In the data rows, zero lies at 4.5, halfway between 4 and 5.
Here are some points, each followed by its number:
array([2, 4, 5, 4, 3, 3, 3, 2, 4, 4, 4, 5, 2, 4, 3, 4, 4, 4, 5, 5, 4, 5, 4, 0]) 0
array([9, 2, 4, 4, 5, 4, 4, 3, 5, 5, 3, 3, 3, 5, 6, 4, 5, 0, 5, 3, 5, 4, 5, 7]) 1
array([2, 6, 4, 4, 4, 5, 3, 4, 5, 5, 2, 5, 3, 5, 5, 4, 5, 5, 5, 4, 4, 5, 4, 3]) 2
array([2, 5, 4, 4, 4, 4, 3, 4, 5, 4, 2, 5, 3, 5, 5, 4, 4, 5, 4, 4, 4, 4, 4, 5]) 3
array([8, 9, 4, 5, 9, 9, 9, 9, 5, 4, 9, 5, 9, 5, 5, 5, 4, 4, 5, 6, 6, 4, 9, 4]) 4
array([3, 5, 4, 5, 4, 5, 3, 3, 5, 5, 3, 5, 3, 4, 4, 4, 4, 3, 4, 3, 5, 4, 4, 2]) 5
array([3, 4, 5, 4, 3, 4, 3, 3, 4, 4, 4, 5, 3, 4, 3, 4, 5, 3, 4, 4, 5, 5, 4, 0]) 6
array([2, 6, 5, 5, 4, 5, 3, 3, 4, 5, 2, 5, 3, 4, 5, 4, 4, 5, 5, 4, 4, 4, 4, 4]) 7
array([1, 4, 4, 4, 3, 6, 3, 4, 5, 4, 3, 6, 1, 5, 2, 4, 4, 0, 5, 5, 4, 4, 1, 2]) 8
array([9, 2, 4, 5, 0, 4, 4, 8, 4, 4, 5, 5, 5, 4, 2, 6, 4, 9, 4, 4, 4, 5, 5, 1]) 9
array([2, 4, 5, 4, 4, 4, 3, 3, 4, 4, 2, 5, 3, 4, 4, 4, 5, 6, 5, 4, 4, 4, 4, 3]) 10
array([5, 5, 4, 4, 4, 5, 9, 5, 4, 5, 5, 1, 5, 4, 7, 5, 4, 6, 5, 9, 6, 4, 9, 9]) 11
array([2, 4, 4, 4, 5, 3, 3, 4, 4, 4, 3, 5, 2, 4, 4, 4, 4, 3, 5, 3, 4, 5, 4, 4]) 12
array([9, 3, 5, 5, 4, 4, 2, 3, 5, 5, 2, 4, 3, 4, 5, 4, 4, 0, 5, 4, 4, 5, 2, 4]) 13
array([2, 6, 5, 5, 4, 5, 3, 3, 5, 5, 3, 5, 2, 5, 5, 4, 5, 4, 5, 5, 4, 4, 4, 4]) 14
array([5, 9, 4, 5, 3, 5, 8, 7, 5, 5, 6, 5, 8, 4, 9, 6, 4, 5, 5, 3, 5, 4, 9, 9]) 15
array([1, 6, 5, 5, 4, 4, 6, 2, 5, 5, 2, 5, 3, 4, 5, 5, 5, 6, 4, 2, 4, 4, 7, 5]) 16
New points follow, each followed by the numbers of its three nearest points above by angle, seen from the average point of the numbered points, nearest first.
array([3, 4, 5, 4, 3, 4, 3, 6, 5, 4, 3, 5, 5, 4, 6, 4, 4, 1, 4, 6, 4, 5, 1, 5]) --> 8 13 3
array([9, 3, 5, 5, 3, 3, 3, 4, 5, 5, 3, 5, 6, 5, 2, 5, 4, 9, 4, 3, 5, 4, 4, 1]) --> 9 6 10
array([2, 8, 4, 4, 1, 6, 4, 3, 5, 5, 4, 4, 2, 4, 5, 4, 5, 2, 5, 4, 4, 5, 4, 9]) --> 14 15 7
array([7, 9, 4, 5, 9, 9, 2, 9, 4, 5, 9, 4, 9, 5, 9, 5, 5, 6, 4, 5, 5, 4, 1, 9]) --> 4 15 11
array([3, 5, 4, 4, 4, 4, 3, 3, 5, 4, 3, 5, 2, 4, 5, 4, 4, 3, 4, 4, 4, 5, 4, 5]) --> 12 3 14
array([2, 3, 5, 4, 4, 4, 3, 3, 5, 4, 3, 5, 2, 4, 4, 4, 5, 4, 4, 4, 4, 5, 4, 2]) --> 0 6 10
array([2, 3, 5, 4, 4, 4, 3, 3, 5, 5, 3, 5, 3, 4, 4, 4, 5, 5, 5, 4, 4, 4, 3, 3]) --> 10 0 12
array([2, 2, 4, 5, 3, 5, 2, 4, 4, 5, 3, 5, 3, 4, 4, 4, 4, 1, 5, 4, 4, 5, 2, 3]) --> 8 12 5
array([2, 2, 4, 4, 4, 4, 2, 3, 4, 5, 3, 5, 4, 5, 4, 4, 5, 7, 4, 5, 4, 4, 3, 3]) --> 10 3 0
array([5, 4, 4, 5, 2, 5, 9, 6, 4, 5, 5, 2, 2, 4, 7, 3, 5, 3, 4, 9, 7, 4, 9, 8]) --> 11 15 4
array([3, 3, 4, 5, 4, 6, 3, 3, 4, 5, 2, 0, 2, 4, 4, 4, 4, 2, 5, 6, 8, 4, 1, 2]) --> 8 5 6
array([5, 3, 5, 5, 3, 4, 9, 5, 4, 5, 4, 2, 3, 5, 5, 3, 5, 2, 5, 9, 6, 5, 8, 6]) --> 11 1 4
array([9, 2, 4, 4, 1, 4, 3, 6, 5, 4, 3, 5, 4, 5, 3, 5, 5, 9, 5, 4, 4, 4, 4, 1]) --> 9 10 6
array([3, 5, 5, 5, 4, 4, 5, 3, 4, 4, 2, 5, 2, 5, 5, 5, 5, 4, 4, 2, 4, 5, 5, 4]) --> 16 12 7
array([6, 5, 4, 4, 7, 4, 2, 4, 5, 4, 8, 4, 4, 4, 5, 3, 5, 5, 4, 4, 4, 5, 2, 4]) --> 13 4 1
array([5, 4, 5, 5, 9, 4, 2, 5, 4, 5, 9, 4, 8, 4, 4, 3, 4, 6, 5, 6, 4, 4, 2, 2]) --> 4 9 6
array([3, 4, 4, 5, 5, 3, 5, 3, 4, 5, 3, 2, 3, 4, 6, 5, 5, 0, 5, 4, 5, 5, 6, 6]) --> 1 12 11
array([2, 4, 5, 5, 4, 3, 3, 3, 4, 4, 3, 5, 3, 5, 5, 5, 5, 2, 4, 4, 4, 5, 4, 4]) --> 12 8 14
array([3, 4, 4, 5, 1, 5, 4, 4, 4, 4, 3, 5, 5, 4, 0, 5, 5, 2, 5, 4, 4, 4, 4, 4]) --> 8 6 0
array([2, 3, 5, 5, 4, 4, 3, 4, 4, 5, 3, 5, 3, 5, 4, 4, 4, 5, 4, 4, 4, 5, 4, 3]) --> 10 0 12
array([5, 4, 4, 5, 2, 4, 3, 5, 5, 4, 3, 5, 5, 4, 4, 5, 4, 2, 5, 4, 4, 5, 4, 3]) --> 13 9 6
array([3, 3, 5, 4, 3, 6, 4, 4, 5, 4, 3, 4, 3, 5, 4, 4, 4, 3, 5, 6, 5, 5, 0, 2]) --> 8 6 0
array([4, 5, 5, 4, 4, 5, 3, 3, 5, 4, 3, 5, 2, 4, 4, 4, 4, 3, 5, 4, 5, 5, 4, 4]) --> 8 5 12
